Each row is where one point has got to under a steady rotation. How many steps took it there?
The counts run from 0 to 508.
[ -4  18   1 -20   5  -7   0  22 -12 -22   3   7 -13   6 -13   3  14   7
  10  -5  -1  20 -23  -2 -19 -10  -7 -26   8   6  -5  16   0  17 -15  -6
  17  -4  -8  -9 -16  12 -23   4  26 -13  -1  32   1  -6  -3   3   3   7
   8 -32  -6  11  20  -2   1  18  -5]  255
[-18 -11 -15   3 -21  21  -2 -18 -31   6 -20   6  -5  -6   3  -2  -6 -29
  15  -5  13  -9   0   6  10 -19   3  14  -7  -2  18   7  -6  -4  -6   0
  15   5  29  23  10  -8  -4 -14   7  15 -13 -25  -9  11 -23   4 -22  15
   5  15  -6 -19   5  13  -3  -9  15]  463
[ 16  15  -7  -2  23 -11  27  11  -7   5   3   8   5 -13  12 -14   4   3
   5  -1  -3   9 -10  18 -18  10 -13   3  13  12  28 -20   7 -11  -4 -16
  -1 -20 -18   2 -12  -5   6 -11  10   1  -5  11  -5   7   7 -36  -5  20
   5 -20  -5  21  18  -9   8  26  10]  221
[ 28  17  -2   1  -4 -40   5  19  24   9  -5  -2  15  -6   5  -9   4  20
  -1  -5 -10   9  -6  15 -14  27   1  10  -4  -7   1   1  21   4  -5 -13
 -18 -12  -1  -3 -22  -1 -14   9  25 -18  15   0  -9   5   8 -28  23   9
  15  -2  -3   7   7  -1   1   5   7]  375
[ 29  16  -1  -8  15 -22  20  22   1  13 -18  -1 -10 -10   8   6   2  18
 -14  13  12  24  -1   2  -9   2   0 -11  -2  10  13   3  15  -1  -3 -36
   9 -13   9  -8 -25   6  10  -2   8  -7 -12   1  -7 -12  -1 -27  -8  18
   0 -13  -2   6 -15  10  18  22  11]  368
[  3 -10 -12   1   5   4  16 -12 -16   0  -8   2   5  -6   2 -14 -10 -22
  15  -4  -8 -23   4  16   0   3   4   0  12 -11  31 -17  -1 -11 -17  -7
  -9 -23   6  32  17 -27  13 -15  17  -1   0 -27 -15  20  -9 -19  -8  12
  10   6  -7  17   1  -6   1   1  16]  43
[-17   8 -19  -8   4   8 -17   6 -27   4 -19   4  -8  -6 -11   3  12 -10
   7   1   6   1 -19  -2  -5  -3   2  12  13  10   9   8 -12   2 -17 -16
  50  -8  13   0  12   6  -8  -9  12  -6 -30  10  -4 -13 -23  -4 -12  -2
   5   4  16 -17  -1  22   4  16  -2]  474
[ -7  21  -8 -22   9 -23   6  -1 -11   2   1  23   8 -11   3  -6  -7  -1
  11 -13  -2   4 -12  23  -5   1   0  -7   4 -27  15  12  14  10 -19   1
 -19 -10  -9  26  -8 -11 -19   7  17 -18  -2   3 -12   6  -1 -20   9  30
  11 -21  -5  -8  17 -13  -1  -4  20]  229
[  8  -3 -14   7  10  14   4  11 -16  -5 -15  -9  -2  -7  -2 -13  14 -16
  12   0 -10 -10  -2   2 -17  10  -8  10  22  25  23 -22 -14 -11  -6 -18
  26 -26  -8  -1  11  -7  10 -27  15   6  -9   4  -7   5  -7 -23  -7  -8
  12   4  -1  28   5   6  -1  26 -11]  31
[  4  17  -8  -6  12 -27   8   8   7  -1   7   7  19  -7   0 -17   3   8
  15 -13 -16  -1 -17  23 -18  24  -6   8  12  -8  13  -8  11   1 -12   3
 -13 -18 -19   7  -5 -10 -17   2  22 -15   5  16  -6   9   5 -31  16  16
  17 -18   2  12  30 -12  -2  13   6]  225
[ -4 -14   2  11  16  -6  25  -5 -17   3  19  13   6   5 -10 -18  -1   5
   1   2  -3  -5 -23   8   4  -6   8 -12   4  -2  15 -31  -9   1 -19   5
  23   5  23 -11   7 -11   8  -3  10   1 -19 -15  14   7  -5  -9 -33   9
 -12   7  16   7  -5  -4  28  39   5]  507
[-18 -11 -14   1  -8 -12  -6 -13  -9   1   5   9  19   3 -15 -17  -7  -6
  18 -10 -16 -27 -15  14   6  14  13  15   2 -27   3  -8   0  14 -34  15
   5  -6  17  17  25 -18 -14   2  20 -12  -3 -20  -2   8 -15  -4   3   2
   7  18  19  -8   3  -2   4   7   9]  49
[ 15   6  -3   3  -1   1  13  15   1 -17  10   3  -4 -13  22 -12   1  -7
  10  -9  -8  11  14  -5 -16   7 -29   6  -3   2   4  -8   9   2  15  13
 -29  -5  -8   7 -27   1 -13 -11  15   5  22   9 -13  16  24 -16  19  12
  14 -15 -23  24  22 -16  -9  12 -12]  413
[ 15   3 -18   7  -3  -2   4  15   7   2 -28 -22   4  -6  12  -8   6  -2
  14   3  -7   8   0  -1 -22  27  -4  32   1  28  12 -18   5  -4   7 -17
  13 -23   6  -7  -4   1   4 -23   4  14   2   6  -9  -6   0 -31  -1  -7
  23   3  11  21   7  17  -4  21   2]  182
[ -3   6  -8  -1   4  11  -7  22 -28 -18   3  14 -33 -13   3  12   2  -5
  -9   1  13  17  12 -33   1 -12 -17  -5 -11   1  -9  11  -8  15   6   6
  22  15  27  -5 -18  16  -8  -5   5  -2 -16  -1  -9  -9   3  12  -4  -1
 -10   5  -7 -18 -30   1   8  20 -19]  135
[  4 -13  -6   8   2  -5  18 -14  -8   3   5   8  17  -1   0 -20  -6 -10
  12  -7 -12 -25  -2  21   2   9   2   7  10 -14  25 -24   2 -11 -18   0
 -11 -17   7  23  17 -24  10 -10  22  -7   1 -26  -7  23  -6 -21  -5  14
   8  11  -1  17   7  -8   2   7  16]  494
[  9  11 -15  -2  -4   2 -17  31   2 -24  -5 -10 -15 -11   4   4   7  -1
   9   0 -12   9  18 -29 -22  20 -13  11   1   6 -16   1  -2  18   6   5
   8 -10   3  -4 -15  11 -17  -8  12  -5   9  18 -14 -11  13  -4  26 -20
  17  -3   1  14 -12   0  -7  20 -28]  144
[ -3  -6 -20   4 -29   0 -14   3   7 -15  -8 -12   3  -7  15  -9 -13 -12
  23  -8 -12 -11  15 -14  -5  20   0  30 -16 -15 -10   1   7  19   5  23
 -21  -4  25  20  -3 -11 -15  -9  11   5  25 -15 -14   6   4  -4  24  -6
  23  14   1  -1   0  -3 -15  -4  -4]  157
[ 16   0  12  -9  -1   9  25  16 -11 -20  -3   4 -13   2   5  -4   8  -6
  10  -4   0  10   1   2 -14 -19 -13 -34   3  10   9  -1   3  -7  -2  -7
 -13 -14  -9   4 -17  -5  -3 -13  26   3  18   7  -6  22   3  -6  -4  18
   8 -25 -33  36  26  -8  -1   8  -1]  261
[ -2  -4  -3  18 -15   1 -13  15  -6 -12  21  15  -5  -6   0  -5   3   0
  -1 -10  -4   2   0 -21   4   1 -13  14 -20  -7 -25  -3  -7  17   1  32
   8  29  31 -12 -13  10 -25   8  18  -4   0  -9   1   2   6  17  13 -10
  -3  24   2 -21 -14  -9  -1  20 -29]  130
[ -9 -20 -11  22 -14  23   1 -14 -18   5  -6   0   8  -6   2 -21   4 -21
  11  -3   2 -12 -12   4   5  -7  -1  26   0  14  12 -20 -12 -12   0   9
  29   7  27  -3  13  -5  -4 -18   8  20 -13 -18   5  15 -16  -2 -24  -1
   6  28   5  -5  12  13  -2  16  -1]  467
[ -4   8 -14   9  10 -16   4   7  -4  13  10  11  15 -10  -3 -17  10   7
   3  -3  -3   6 -34  11 -10  19  -7  28   6  11   7 -18  -1   1 -10   5
  32   4   5 -22  -3   8 -13  -2  10  -2 -25  16   8  -5  -4 -23  -9   3
   4   6  25 -14  13   6  10  35  -2]  211
[ 14  16  -7   1  15 -18  21  10   2   0   7   6  15  -8   9 -20   4   3
   8  -9 -15   5 -13  20 -19  21 -12   8  15   3  20 -20  10  -7  -7  -4
  -6 -19 -19   0 -10  -8  -5  -8  20  -5   4  16  -1   9  10 -36   6  14
  14 -16  -2  22  28 -11   5  22   6]  223
[ 20  18  11   0   3 -25  -5  35   7 -10   2   5  -9   3 -12   2  20  21
  -8  -4  -6  14 -15  -6 -13   0  -6 -17   3   5 -14  12   2   8 -11 -13
  16   2   5 -23 -22  15 -23   9  34 -24  -1  15   0  -7   0   0  14  -4
   1  -4  -4   3  -9   4   6  21 -19]  104
[ 11   6 -13   9  -2   6 -11  34   1 -24  -3 -11 -16  -9   6  -2   8   0
  10  -2 -12   9  16 -31 -22  18 -14  12  -4  13 -16  -4  -3  16  11   4
  10  -6   6 -10 -14  11 -11 -14  13  -1  10  13 -10 -11  14  -8  23 -21
  12  -1   0  17 -10  -2  -5  27 -31]  143
[ -3  12  -1   8  -9 -28   0   3   0  10  23  25  11 -12   4 -10  -2  12
  -8 -12   2  14 -16   5   5   6  -9  19 -18 -17 -10   5  11  12  -3  24
  -2  29  25 -10 -19   8 -28  18  16 -11  -6  -5   0   4   4  -1   8  15
  -3  13   7 -37   2  -3   2  13  -6]  390
[-18 -12 -15  17 -11  10 -13  -6 -13   2  -7   1  10   0 -10 -15  11 -13
  15  -6  -6 -12 -24   3  -4   5   0  34   5  13   1 -12 -14   1 -11   6
  42   3  20 -10  18   5 -15 -13  16   8 -16   2   6  -2 -22   4 -10 -13
   9  26  20 -12  14  15  -3  20  -7]  470
[ -3   9 -24  -8  -2   8  -2  14 -17   3 -30 -12 -18 -15   8  10  -2  -4
   7  13  11  16   0 -19  -8   4  -1  17  -8  18   5   6  -3   9   2 -17
  34  -7  26   0  -7  11   3 -14  -8  14 -21   7  -9 -24 -12 -13 -18   4
   9  -5  14 -11 -13  25   5  19   5]  176
[ -4  12 -20 -23 -12  13 -15  14 -18 -18 -34 -13 -19  -8   5  10   4 -18
  26  -2   3  10   4  -8 -18  -2  -6   5   7  10   2  21   0   9  -3 -16
   9 -22  -1  20  -8   4 -13 -17  11   5   4  20 -19  -7  -7  -8   8   7
  25 -21 -13  10  14  11 -17  -6   4]  447
[ -6   5 -17  -4  12  22  -3   5 -36  -2 -23   0 -19 -12  -6   1   9 -19
   7   5   8   0  -1  -7  -9  -7  -6   0  18  22  21  -1 -17  -5  -8 -25
  39 -17   5   5  11   2   8 -21   8   1 -29   7 -12  -7 -18 -10 -19   2
   2   0   1   1  -6  15   4  17  -5]  27
[ 24   0   5  15  -8 -18  28  -5   2  13  16  18   9 -13  19 -12  -9   5
 -11  -8   7   9   5  16   6  -2 -12   6 -19 -13  14  -7  15 -10   6   9
 -28  15  19   6 -24  -7  -3   4  13  -1   7 -27  -8  24   8 -20  -3  30
  -4  11 -15  -9   2  -9   8   2  11]  384
